83,143,108,114,74
65,100,140,133,151
155,59,125,126,94
->
65,100,140
155,59,125

156,147,59,102,156
33,150,62,111,63
134,55,144,140,150
->
33,150,62
134,55,144

132,135,119
75,69,31
128,138,118
->
75,69,31
128,138,118

90,79,159
166,80,64
73,80,53
99,153,53
91,118,78
->
166,80,64
73,80,53

44,100,125
81,38,95
100,94,78
->
81,38,95
100,94,78

56,106,141,163,75
104,88,114,152,116
87,103,99,142,88
108,98,94,41,114
114,96,77,162,86
->
104,88,114
87,103,99

44,131,50,93
48,133,40,100
48,134,44,127
->
48,133,40
48,134,44

112,108,106,98,96
109,106,105,102,102
96,95,107,104,107
47,69,81,95,108
->
109,106,105
96,95,107
---
112,107,108,114,111,109,106,109,107,108,108,116
82,85,93,90,101,101,98,105,106,107,111,109
82,84,92,102,104,118,129,133,140,140,163,153
142,134,124,127,117,110,112,104,105,106,109,108
71,71,76,73,82,91,99,107,112,124,140,138
128,136,132,137,123,120,134,129,129,129,131,129
102,98,94,85,78,88,86,77,81,82,82,89
98,100,101,101,103,100,106,104,106,110,113,113
->
116,108,108,107,109,106,109,111,114,108,107,112
109,111,107,106,105,98,101,101,90,93,85,82
153,163,140,140,133,129,118,104,102,92,84,82
108,109,106,105,104,112,110,117,127,124,134,142
138,140,124,112,107,99,91,82,73,76,71,71
129,131,129,129,129,134,120,123,137,132,136,128
89,82,82,81,77,86,88,78,85,94,98,102
113,113,110,106,104,106,100,103,101,101,100,98

67,124,141,64,144,110,100,96
49,155,148,46,127,90,59,111
->
96,100,110,144,64,141,124,67
111,59,90,127,46,148,155,49

95,104,90,104,103,104,100,93
101,101,107,111,100,94,105,97
95,104,102,73,90,130,120,105
75,118,117,90,130,107,124,114
126,126,105,73,93,79,113,91
91,81,97,96,102,106,112,48
->
93,100,104,103,104,90,104,95
97,105,94,100,111,107,101,101
105,120,130,90,73,102,104,95
114,124,107,130,90,117,118,75
91,113,79,93,73,105,126,126
48,112,106,102,96,97,81,91

133,88,118,107,105,121,101,85,81,104,100
115,161,97,120,126,106,125,150,91,125,98
->
100,104,81,85,101,121,105,107,118,88,133
98,125,91,150,125,106,126,120,97,161,115

121,155
123,36
41,131
107,89
->
155,121
36,123
131,41
89,107

103,72
119,107
120,101
116,115
112,109
132,119
120,110
127,120
118,129
92,123
97,152
->
72,103
107,119
101,120
115,116
109,112
119,132
110,120
120,127
129,118
123,92
152,97
---
74,34,99,112,110,105,123,100
123,100,121,57,92,116,83,107
123,107,115,107,114,104,96,115
123,122,105,69,86,108,72,101
129,78,61,69,128,109,106,137
123,102,119,101,125,105,113,124
104,115,125,101,116,91,113,113
->
74,99,110,123
123,121,92,83
123,115,114,96
123,105,86,72
129,61,128,106
123,119,125,113
104,125,116,113

157,153,134
139,147,132
93,151,87
91,110,133
->
157,134
139,132
93,87
91,133

107,52,49,106,133
131,68,131,95,38
97,146,143,117,122
113,93,58,116,63
91,84,60,44,131
95,144,108,127,101
84,151,137,120,118
135,127,65,112,84
88,165,129,107,106
108,145,92,123,82
->
107,49,133
131,131,38
97,143,122
113,58,63
91,60,131
95,108,101
84,137,118
135,65,84
88,129,106
108,92,82

84,83,94,107,100,92,149,50
81,75,114,89,98,112,129,79
122,124,107,99,100,103,102,93
->
84,94,100,149
81,114,98,129
122,107,100,102

86,76,90,103,91,105,97,54,86,55
117,133,95,95,120,74,93,120,166,149
44,100,94,87,36,71,95,104,92,104
65,71,91,49,41,60,93,59,86,62
123,137,94,98,128,79,93,120,168,147
61,78,90,63,39,79,94,57,70,46
->
86,90,91,97,86
117,95,120,93,166
44,94,36,95,92
65,91,41,93,86
123,94,128,93,168
61,90,39,94,70

105,118,110
112,147,75
95,147,93
106,118,112
72,134,80
108,155,102
->
105,110
112,75
95,93
106,112
72,80
108,102

41,118
102,98
90,118
92,142
->
41
102
90
92
---
36,51,111,69
85,146,122,77
45,89,122,65
128,170,108,102
->
128,170,108,102
36,51,111,69
85,146,122,77
45,89,122,65

112,99,115,83,114
109,100,103,79,107
95,97,96,118,94
95,96,94,123,85
101,89,100,110,89
97,86,76,155,52
96,92,104,97,100
106,113,94,91,110
89,92,97,84,97
103,116,91,104,82
->
103,116,91,104,82
112,99,115,83,114
109,100,103,79,107
95,97,96,118,94
95,96,94,123,85
101,89,100,110,89
97,86,76,155,52
96,92,104,97,100
106,113,94,91,110
89,92,97,84,97

121,123
120,61
108,111
72,113
165,74
67,110
97,96
->
97,96
121,123
120,61
108,111
72,113
165,74
67,110

42,148,57,136,112
81,161,34,121,104
132,92,89,151,33
112,133,32,147,78
165,62,87,129,58
154,88,59,150,55
->
154,88,59,150,55
42,148,57,136,112
81,161,34,121,104
132,92,89,151,33
112,133,32,147,78
165,62,87,129,58

71,45,100,65,96,164,53,51,69,46,114,65
103,94,110,98,119,122,100,103,108,96,108,99
106,102,110,103,117,111,106,110,112,104,105,104
122,136,118,128,128,69,134,143,130,144,98,124
115,118,108,112,117,94,120,123,120,117,102,114
->
115,118,108,112,117,94,120,123,120,117,102,114
71,45,100,65,96,164,53,51,69,46,114,65
103,94,110,98,119,122,100,103,108,96,108,99
106,102,110,103,117,111,106,110,112,104,105,104
122,136,118,128,128,69,134,143,130,144,98,124

85,103,134,63,48,85,46,87,84,146,61
139,61,98,50,93,103,101,99,123,100,116
->
139,61,98,50,93,103,101,99,123,100,116
85,103,134,63,48,85,46,87,84,146,61
---
48,94
160,114
151,113
31,98
142,110
123,95
106,120
116,98
98,110
92,104
99,110
->
48,94
151,113
142,110
106,120
98,110
99,110

105,127,124,122,110,104,98,112
107,86,95,100,97,97,96,99
112,103,110,116,93,95,107,114
97,127,112,113,104,103,106,110
99,121,104,111,103,102,104,108
100,136,122,122,103,102,111,118
112,80,114,105,99,95,94,101
128,48,98,101,94,89,82,94
82,130,101,97,108,108,106,99
106,82,87,93,98,98,93,92
100,116,111,110,101,102,106,109
95,86,91,85,104,102,91,86
->
105,127,124,122,110,104,98,112
112,103,110,116,93,95,107,114
99,121,104,111,103,102,104,108
112,80,114,105,99,95,94,101
82,130,101,97,108,108,106,99
100,116,111,110,101,102,106,109

109,100,106,114,106,100,82,102,95,100,107
129,167,94,113,128,108,78,123,100,108,125
102,97,100,92,89,100,95,95,108,103,95
121,92,78,45,91,100,111,117,107,113,104
125,100,73,100,104,100,112,126,100,114,112
119,141,100,100,119,105,100,117,100,105,117
->
109,100,106,114,106,100,82,102,95,100,107
102,97,100,92,89,100,95,95,108,103,95
125,100,73,100,104,100,112,126,100,114,112

88,46,72
67,45,75
84,103,102
139,70,78
->
88,46,72
84,103,102

94,141,126,115,84,119
57,128,58,77,94,93
43,118,91,81,136,96
38,77,149,129,37,139
42,66,133,68,44,127
103,124,120,40,62,73
152,84,158,75,94,159
148,86,148,154,125,111
105,99,78,158,144,115
152,92,38,78,107,94
69,48,70,53,140,156
116,127,38,89,52,133
->
94,141,126,115,84,119
43,118,91,81,136,96
42,66,133,68,44,127
152,84,158,75,94,159
105,99,78,158,144,115
69,48,70,53,140,156

99,87,101,97,122,97,76,111,116,111,97,110,113,97,87
101,127,94,99,83,101,154,75,71,79,107,103,84,102,100
93,100,100,96,93,102,87,93,94,90,104,94,98,100,85
108,110,108,108,88,90,85,116,90,111,96,73,77,96,113
->
99,87,101,97,122,97,76,111,116,111,97,110,113,97,87
93,100,100,96,93,102,87,93,94,90,104,94,98,100,85

114,131,96
123,150,81
119,115,100
116,87,72
->
114,131,96
119,115,100

120,108,102
69,54,92
109,73,62
109,162,95
95,66,105
131,78,142
86,97,129
90,44,116
79,115,94
->
120,108,102
109,73,62
95,66,105
86,97,129
79,115,94

65,146,61,94,78,125,88,108,64
40,97,52,116,121,95,50,72,86
109,119,137,69,108,97,58,117,97
113,113,114,73,104,108,64,135,99
69,110,100,81,61,143,74,118,131
65,62,65,135,123,83,129,46,86
83,88,81,83,84,123,54,144,114
103,136,107,61,94,118,51,137,76
76,96,110,115,78,129,89,128,122
->
65,146,61,94,78,125,88,108,64
109,119,137,69,108,97,58,117,97
69,110,100,81,61,143,74,118,131
83,88,81,83,84,123,54,144,114
76,96,110,115,78,129,89,128,122
